[[128 115 129 132 106 122]
 [131 139 125 133 129 140]
 [129 129 129 130 144 124]] ⇒ 128

[[135 125 119 139 158]
 [121 157 129 125 129]
 [126 141 130 108 127]] ⇒ 135

[[128 106  99 134 107]
 [125 128 129 128 127]
 [122 129 131 130 125]] ⇒ 128

[[104 107 114 129 116 129 126]
 [119 126 100 142 117 127 147]
 [109 129 126 143 142 128 137]] ⇒ 104

[[117 123 143 150 124 138 146]
 [123 127 131 136 121 148 137]
 [127 128 132 128 132 134 135]] ⇒ 117

[[104 148 140 121 146 132 110]
 [152 117 149 122 120 147 133]
 [119 130 138 135 116 121 142]] ⇒ 104

[[123 115 117 120 138 137 125]
 [121 105 102 108 144 142 119]
 [128 138 140 125 124 127 136]] ⇒ 123

[[121 127 135 152 128 114]
 [118 130 125 116 117 142]
 [120 128 124 103 140 142]] ⇒ 121

[[139 123 104 119]
 [137 108 114 122]
 [148 125 108 118]] ⇒ 139

[[105 127 129 132 133]
 [148 100 119 109 124]
 [111 112 129 137 126]] ⇒ 105
---
Input:
array([[153, 109, 141, 113],
       [131, 119, 145, 137],
       [133, 155, 113, 105]])
Output: 155, 105

Input:
array([[120, 128, 131, 120, 128, 117, 105],
       [126, 135, 126, 127, 128, 125, 122],
       [126, 128, 131, 126, 127, 127, 128]])
Output: 135, 105

Input: array([133, 135, 158, 120])
Output: 158, 120

Input:
array([[120, 134, 130, 140, 105],
       [114, 127, 120, 131, 148]])
Output: 148, 105

Input:
array([[133, 119, 125, 124, 142],
       [133, 109, 127, 124, 147],
       [129, 104, 127, 103, 143]])
Output: 147, 103

Input: array([125, 146, 149, 143, 102])
Output: 149, 102

Input:
array([[133, 122, 144, 130, 117, 130],
       [133, 121, 133, 134, 139, 130],
       [131, 107, 131, 132, 137, 130]])
Output: 144, 107

Input: array([107, 147, 153, 115])
Output: 153, 107

Input: array([113, 141, 118, 147, 125, 103])
Output: 147, 103
---
[[139 110 139 140 122 136 151]
 [138 130 115 138 141 112 111]] --> 141

[[157 149 144 145 128 110 118]
 [126 123 120 137 111 131 134]] --> 111

[[120 145 149 133 124 143 148]
 [129 118 120 133 107 141 117]] --> 107

[[109 127 127 106 142]
 [ 99 141 141 121 135]] --> 141

[[154 119 128 140 105 149 116]
 [127 111 109 111 132 150 106]] --> 132

[[131 141 131 111]
 [142 141 154 123]] --> 141
---
[[131 130 128 128 105]
 [129 128 133 127 120]
 [124 125 129 128 121]] => 129

[131 127 150 127] => 127

[[138 129 124 132 137]
 [116 136 155 150 121]] => 155

[[106 156 136 144 115 137]
 [133 138 124 116 134 142]
 [126 117 109 132 137 123]] => 132

[116 156  99 115] => 156

[[109 145 122 117]
 [144 109 145 150]] => 109
---
[126 158 120  99 101 140 113]
126
[136 132 121 104 120]
136
[119 110 118 128 152 154 145]
119
[125 136 103 144]
125
[109 121 132 137 151]
109
[117 141 127 155 109]
117
[125 148 135 128 110 151 113]
125
[121 102 134 109]
121
---
[108 143 147 157]	143
[157 104 132 141]	104
[133 118 102 128]	118
[125 142 132 154]	142
[100 134 123 125]	134
[130 103 126 133]	103
[152 143 121 142]	143
---
[[120 104 107 128 116 146 118]
 [127 132 139 125 131 120 131]] ==> 132

[[114 141 124 123 124 144]
 [142 141 155 143 130 131]] ==> 141

[[125 143 141 102 146]
 [132 144 143 101 129]] ==> 144

[[127 122 127 152 126]
 [146 155 130 149 143]] ==> 155

[[128 139 133 135 117 129 129]
 [133 157 144 129 114 110 128]] ==> 157

[[109 130 123 113]
 [125 132 121 105]] ==> 132

[[157 153 110 124 133 138]
 [127 124 102 127 139 146]] ==> 124
---
[[111 135 151 122 146 110 100]
 [111 135 149 123 145 111 101]
 [113 135 143 124 142 114 104]] → 146

[125 128 131 105] → 128

[119 115 141 116 135 105 114] → 135

[122 135 150 143] → 135

[ 99 106 125 149] → 106

[120 123 133 108 126 151 131] → 126

[149 135 150 106 102] → 150
---
[[119 138 133 135 146 139 142]
 [105 151 139 143 153 110 138]] | 119

[[131 142 139 125 141 124]
 [110  99 131 142 125 125]
 [118 117 128 135 140 120]] | 110

[[145 142 116 114 106]
 [134 118 124 100 120]] | 145

[[119 133 129 129]
 [106 133 135 129]
 [131 120 133 126]] | 106

[[138 128 131 122 126]
 [122 132 125 140 124]
 [103 125 120 138 135]] | 122

[[129 127 129 151 126 127 146]
 [121 138 152 133 125 139 112]
 [111 116 102 126 140 135 138]] | 121

[[133 133 141 132 114]
 [118 118 149 115 151]
 [124 124 134 122 131]] | 118

[[135 124 127 153]
 [125 108 129 111]] | 135
---
[[110 129 129 143]
 [120 123 132 102]] -> 123

[[118 143 137 111]
 [142 110 114 155]] -> 110

[[142 140 137 144]
 [140 123 150 132]] -> 123

[[129 122 122 133]
 [143 157 147 107]] -> 157

[[137 126 157 136]
 [119 127 148 129]] -> 127

[[127 139 133 117]
 [150 103 149 128]] -> 103
---
[157 146 137 141 100]
141

[108 119 127  99 154 134 117]
119

[122 123 135 131 140 143 106]
131

[114 136 131 141 150]
136

[124 132 110 113 119 141 155]
124

[143 135 130 120 106]
130

[[108 123 115 117 131]
 [115 136 106 123 127]
 [115 131 107 120 129]]
120
---
array([119, 130, 117, 157, 154, 137, 120])	157
array([152, 121, 127, 119, 106, 126, 147])	119
array([145, 127, 122, 108, 105, 116, 117])	108
array([155, 133, 147, 138, 115, 103, 127])	138
array([105, 123, 148, 133, 141, 152, 113])	133
array([112, 135, 104, 126, 138, 145, 109])	126
array([123, 134, 143, 113, 118, 140, 100])	113
---
[[153 146 136 139 118]
 [135 132 121 123 122]
 [138 131 128 133 103]]	132

[[109 127 133 132]
 [110 131 130 143]
 [126 149 122 130]]	131

[[122 122 137 135]
 [139 135 120 124]
 [124 122 149 156]]	135

[[156 110  99 148 118 105 139]
 [127 135 122 119 101 139 123]
 [128 128 129 128 127 128 128]]	135

[[150 134 148 124 147]
 [118 128 137 130 112]
 [110 124 127 114 143]]	128

[[130 113 140 125]
 [129 132 106 123]
 [139 132 120 108]]	132
---
128  122  145  143  129
140  121  143  142  127
134  130  154  153  123
=> 122

129  144  141  130  154  122 => 144

140  131  139  126  156  122  127 => 131

101  143  133  115  128  122  107 => 143

123  125  108  122  148  153  128 => 125

113  150  137  156
144  132  128  109
116  127  143  132
=> 150

102  130  111  150 => 130
---
[[148 106 110 117 129]
 [149 117 115 117 123]
 [109 129 129 128 129]] -> 129

[[150 153 122 122 122 124]
 [115 113 114 114 117 122]
 [133 133 105 105 109 116]] -> 124

[[115 108 124 118 131 139]
 [113 107 123 118 131 140]
 [114 107 124 118 131 140]] -> 139

[[135 102 133 116 136 157 130]
 [131 155 122 147 118 101 126]
 [128 155 122 147 118 100 130]] -> 130

[[115 130 118 138]
 [119 113 130 105]
 [140 149 133 137]] -> 138

[[132 112 142 120 130]
 [128 107 142 120 130]
 [122 153 142 122 130]] -> 130

[[132 142 133 139]
 [141 119 119 112]
 [106 138 136 153]] -> 139

[[ 98 149 153 153]
 [152 149 101 103]
 [144 116 132 136]] -> 153
---
[131 153 124 132 133 136 125] out 133

[[135 122 118 134 111]
 [127 134 130 141 137]
 [111 126 111 112 107]] out 118

[[136 116 125 140 130 130 122]
 [124 139 140 134 120 126 141]
 [123 103 125 128 127 109 114]] out 130

[[120 102  99 115 125 140 143]
 [115 113 129 117 112 140 134]] out 125

[[109 117 117 125 136 137 122]
 [140 125 135 151 135 143 146]
 [130 126 138 128 113 111 118]] out 136

[142 134 145 152 139 104] out 152

[106 152 138 140 112] out 138

[[111 140 111 102]
 [141 116 139 153]] out 140
---
[[114 115 117 140 125 113 144]
 [149 147 143 119 144 149 117]
 [134 120 127 120 128 133 115]] ==> 113

[[111 130 134 110 106 130 145]
 [130 145 128 138 135 127 138]
 [127 130 154 134 110 144 127]] ==> 130

[[122 116 124 135 123 120 113]
 [120 112 138 150 149 111 109]
 [106 134 110 132 133 150 109]] ==> 120

[[136 145 126 127 124 110 113]
 [147 152 137 149 136 130 124]
 [143 132 124 143 139 122 127]] ==> 110

[[125 113 129  99]
 [129 128 127 132]
 [118 118 151 143]] ==> 129

[[130 116 122 127 140 140]
 [113 128 104 116 132 152]
 [107 126 128 120 124 139]] ==> 140
---
[147 133 118 138 105 137 111] 137
[126 150 142 120 155 131 125] 131
[155 148 128 122] 128
[115 104 133 154] 133
[111 110 122 158 109] 158
[149 138 151 125 108] 125
[141 124 125 105 127] 105
[123 147 152 149 130 103] 130
[137 119 150 130 127 126 132] 126
[121 144 116 143 102] 143
